In the data rows, 500 means zero.
Here are some numbered points:
tensor([590, 541, 705, 287, 431, 587, 538, 705]) 0
tensor([580, 488, 559, 524, 449, 437, 672, 544]) 1
tensor([416, 450, 595, 313, 570, 454, 335, 248]) 2
tensor([592, 609, 377, 785, 378, 627, 697, 864]) 3
tensor([591, 563, 704, 267, 398, 599, 607, 754]) 4
tensor([298, 425, 543, 350, 600, 334, 301,  68]) 5
tensor([331, 472, 465, 425, 601, 457, 338, 171]) 6
tensor([559, 537, 414, 666, 456, 591, 574, 778]) 7
tensor([365, 465, 501, 400, 586, 449, 316, 251]) 8
tensor([434, 476, 387, 586, 571, 480, 429, 424]) 9
tensor([578, 555, 372, 736, 441, 539, 636, 796]) 10
tensor([521, 474, 783, 149, 406, 385, 674, 397]) 11
tensor([374, 412, 647, 203, 584, 352, 385,  84]) 12
tensor([605, 576, 768, 273, 416, 626, 577, 783]) 13
tensor([432, 440, 499, 372, 561, 401, 318, 187]) 14
tensor([494, 474, 508, 466, 490, 469, 543, 407]) 15
tensor([549, 529, 471, 556, 463, 610, 498, 637]) 16
tensor([680, 629, 516, 667, 328, 698, 783, 999]) 17
tensor([522, 609, 531, 497, 464, 678, 507, 798]) 18
tensor([705, 614, 475, 685, 258, 705, 846, 999]) 19
tensor([413, 547, 384, 578, 512, 639, 340, 472]) 20
New points follow, each followed by the numbers of its two nearest points above, smallest number first.
tensor([444, 484, 317, 736, 599, 440, 412, 476]) --> 9 20
tensor([494, 530, 506, 449, 423, 561, 573, 634]) --> 1 16
tensor([557, 480, 444, 524, 480, 602, 519, 599]) --> 7 16
tensor([519, 484, 540, 471, 507, 478, 525, 363]) --> 9 15
tensor([516, 483, 561, 476, 518, 405, 507, 368]) --> 9 15
tensor([442, 393, 820,  59, 537, 231, 503,  84]) --> 11 12
tensor([441, 492, 395, 579, 546, 487, 472, 465]) --> 9 15
tensor([456, 446, 344, 658, 586, 399, 451, 340]) --> 9 15
tensor([468, 489, 540, 481, 496, 446, 513, 376]) --> 9 15
tensor([542, 517, 433, 522, 459, 577, 572, 646]) --> 7 16
tensor([401, 494, 618, 282, 527, 458, 384, 300]) --> 2 8
tensor([413, 482, 632, 298, 526, 472, 445, 332]) --> 2 8
tensor([380, 407, 614, 192, 577, 394, 381,  84]) --> 5 12
tensor([446, 530, 377, 599, 545, 602, 349, 535]) --> 9 20
tensor([497, 433, 348, 666, 603, 407, 451, 280]) --> 9 15
tensor([467, 458, 295, 748, 576, 399, 402, 420]) --> 9 20
tensor([504, 464, 498, 482, 521, 451, 497, 491]) --> 9 15
tensor([428, 463, 393, 543, 547, 431, 420, 350]) --> 9 15
